One turn moves each row of this set onto another row. After a few examples, where does it send each row asked below?
K954: 9 0 -8 0 2 11 2 -9 6 -3 -12 9 4 18 0 2 1 5 10 6 5 -12 -8 -2 -10 1 -11 5
 -16 -9 -3 9 -3 -1
K185: 1 4 -8 10 13 -4 -6 -12 5 -3 14 13 12 -3 12 -2 -10 -3 14 -1 4 5 5 -9 -15
 7 -2 2 12 -8 0 8 -7 5
K737: -2 6 5 -1 9 -6 -4 -9 -2 2 -1 -7 -1 5 5 7 -19 3 -13 1 -3 7 -11 -8 -13 11
 4 5 0 -4 -11 -1 -4 -10
K859: -11 -6 7 -12 -5 0 -18 -5 -4 3 11 10 -4 0 -2 -3 10 10 -13 -2 -10 3 8 -4
 -11 -12 0 -8 -7 -8 6 4 4 0
K329: -4 -6 -8 7 5 14 -11 -10 6 3 8 3 7 -4 5 3 -8 21 -14 -1 5 2 -20 -2 -14 0 2
 5 -9 -14 -10 -15 -5 -5
K317: 7 1 -5 10 15 5 -14 -7 -2 -11 3 1 -2 13 -3 1 5 3 4 2 -14 11 -6 5 -9 -10 8
 3 1 -22 -9 3 2 7
K990: -3 -10 -14 4 -8 -6 -5 -10 17 -3 11 11 -14 0 2 -19 1 7 0 4 -1 0 5 6 -15
 -10 -4 -1 7 -11 3 -3 -1 5
K820: 1 4 -7 4 9 -9 -22 5 7 1 6 -9 -9 0 -3 -3 8 -7 0 -5 -11 1 5 -1 -16 -6 6 2
 0 -1 6 9 -9 8
K364: -7 -9 -3 8 -2 8 -13 -23 14 -7 12 3 -10 0 11 13 -1 2 -5 8 0 3 -10 -4 1 2
 -5 3 -6 -7 -10 -4 -6 -1
K711: -6 3 -12 0 10 1 5 10 -7 -4 -6 2 -16 2 -4 -3 -2 11 -7 -9 -2 -9 -4 -1 -4
 15 -8 -4 -1 4 12 1 4 -7
K806: 3 -7 -8 15 -1 -7 -1 6 9 -20 6 8 -7 -1 0 3 -10 11 -5 -5 -3 -4 -12 0 -8 -8
 -4 13 -1 -14 -13 2 7 -9
K468: 2 1 -8 4 1 -12 -13 -3 1 -6 -2 -7 21 13 3 -2 -6 -7 -11 -16 -14 -8 2 -12
 -3 4 -4 14 6 -3 1 0 -4 -1
K316: 5 -7 1 0 5 -11 -9 0 1 14 -1 11 1 -5 0 -11 6 13 -13 -14 -4 2 -2 1 -2 6 -2
 2 -2 -20 -14 10 11 17
K450: 10 2 -10 11 -5 8 -16 1 5 4 4 10 9 -13 12 -15 1 3 -1 -2 10 10 -1 3 -12 3
 -6 3 -3 -9 9 -1 -13 -8
K413: -5 -3 -8 -12 -10 -4 -6 -11 -9 -8 9 12 8 3 4 -2 10 4 -9 3 -6 3 11 6 -16
 -7 -10 -12 -7 -1 -3 4 9 -7
K161: 3 -4 -6 -3 26 -7 -11 -17 -5 -3 -1 1 4 12 4 -9 -1 5 -7 0 5 -10 12 -10 0
 -3 -1 5 -4 -2 7 0 -11 -7
K671: 9 -4 -9 -1 -6 -6 -17 -5 -2 -18 13 9 13 2 3 4 2 -2 3 -15 -6 -11 -10 1 -10
 -14 -6 -7 -6 -20 -7 5 -8 3
K837: -15 -4 -9 3 -12 -6 -11 -17 1 0 3 -3 15 -7 10 -11 3 3 -19 2 -6 -3 -2 -14
 6 15 -2 -1 -1 0 -1 9 4 -8
K577: -14 18 -6 7 7 5 -5 -5 -7 3 8 6 -1 -10 1 -1 -6 14 5 -7 -3 -5 0 -5 -4 9
 -11 9 -20 -4 9 8 5 -4
K873: 7 -5 -10 14 -1 6 -1 -10 11 -11 -2 9 -3 18 2 2 -8 17 2 -3 -12 -1 -12 -1
 -6 17 -7 12 6 -11 0 7 7 7
K774: 6 4 -21 -7 -2 -3 -12 -2 4 -18 21 2 17 -3 -4 9 -9 2 -6 -3 -2 -14 -5 -3 -8
 -7 -4 -2 -13 -9 -12 8 6 2
K765: 10 -15 -1 4 -1 -13 -2 1 -8 -3 10 5 12 -2 -4 -15 8 8 -9 -18 -13 0 -6 7 0
 8 -3 3 -4 -3 -6 -6 -3 9
K352: -7 -1 -9 6 -15 -10 -6 -4 -7 -8 -10 2 6 7 4 -8 3 5 -8 -17 -3 5 4 -7 -3 1
 -5 20 -7 -6 -4 11 3 14
K772: 13 5 -10 -11 13 9 -15 -3 -3 -4 -9 -1 7 3 -3 -6 -5 7 10 5 4 7 6 2 -4 5
 -10 1 13 3 -4 -4 0 5
K479: -20 -4 -15 -4 -7 3 -14 -12 0 -4 -3 2 8 7 0 -8 -9 10 -1 -3 -18 -5 -4 -2
 -16 6 3 2 -7 -9 4 8 -23 1
K536: -4 -6 -7 2 1 1 -13 -5 8 -3 -4 13 22 4 5 -4 2 3 -15 -6 -13 -6 -16 -20 4 9
 0 -8 4 -6 8 -7 3 -1
K722: -1 2 -7 -7 11 15 -16 -15 3 -8 -3 3 7 -18 18 -7 6 13 -9 -4 -10 1 -9 -10
 -2 6 3 5 -3 -10 -4 -3 16 3
K582: 1 -2 -9 -2 -5 7 -9 0 -16 -14 5 -4 13 11 -8 -12 4 21 8 -1 2 -4 -5 3 -1 13
 -9 7 3 0 -9 1 3 6
K45: -16 5 -12 -11 0 0 0 -2 3 1 2 2 1 2 -7 -6 -4 8 -2 -4 13 -11 -6 -3 -3 6 0
 0 -2 -7 -2 2 10 26
K683: 15 5 4 -5 -1 9 -17 -10 3 -6 7 4 0 -10 -28 4 -4 1 -2 -4 0 2 -9 -4 -7 4 0
 4 -8 -9 -3 6 10 -1
K409: -5 3 3 15 21 -9 -10 -4 -2 -4 8 4 -3 6 -18 10 10 -2 -4 -2 -7 -6 -10 1 -10
 2 -4 -4 -1 -5 6 -1 8 3
K594: 8 -8 -18 -5 -8 2 -6 -8 9 -11 -4 -3 16 2 12 -3 -4 10 1 7 6 -1 -7 -4 14 0
 -3 -8 -3 5 -4 2 -8 -2
K743: -3 -1 -15 8 -1 11 -20 -12 1 0 9 7 -7 -3 0 -12 0 -12 3 4 4 7 0 -11 5 4 0
 -9 -5 -9 1 -1 -13 -9
K263: -8 -2 -17 2 8 9 0 -16 1 -5 -5 6 8 -19 3 4 -2 10 -2 -1 13 1 -3 -14 7 5 0
 2 -4 -5 -12 7 15 -1
K741: -4 0 -32 5 4 2 -12 -8 0 -6 1 3 -11 2 9 -20 0 8 -6 -4 -10 -7 3 -12 -13 2
 -2 5 -5 -11 2 4 -8 14
K783: -19 3 -6 -2 19 -3 -9 -9 -2 1 4 6 5 0 13 -2 -6 3 -8 -5 -1 1 -2 -9 -16 2
 -1 2 -2 -7 -9 -7 21 13
K350: -1 -2 -12 7 7 -4 -16 -3 1 -2 6 2 -13 -2 -24 -18 -3 11 -9 -4 0 -10 0 -3 0
 4 -3 4 5 -11 3 3 5 -17
K49: 16 2 -16 -5 -2 6 -12 -7 10 3 -12 -1 6 -10 8 2 7 5 1 -12 1 -1 -8 -12 0 1
 -11 -8 2 8 -1 -5 -1 -1
K94: -9 -9 0 6 9 4 -17 -2 5 -14 2 6 -6 -3 3 9 -1 -7 -7 -3 5 -8 -4 -7 13 7 1 3
 -6 -7 2 10 -6 -18
K457: 13 -11 -9 -7 8 2 -4 8 3 2 5 3 6 -10 -14 -6 5 15 -5 -2 0 -7 -5 -3 -5 4 -2
 2 3 -6 -15 0 -6 20
K879: 4 4 -10 -9 -6 2 -16 -15 4 1 0 6 8 -3 -25 5 -10 5 -11 -5 -3 6 9 -2 -1 2 1
 0 -3 -9 0 17 12 -4
K32: -3 -9 -3 5 8 3 -14 -9 12 7 -6 7 9 -2 1 1 6 6 -20 -11 12 -18 -4 0 -3 3 -4
 8 -2 -14 12 4 -7 -11

K837 -> K263
K409 -> K317
K671 -> K859
Now these:
K536 -> K722
K457 -> K765
K783 -> K772
K185 -> K161
K711 -> K873
K806 -> K990
K954 -> K479
K45 -> K582
K743 -> K94
K32 -> K329
K879 -> K774

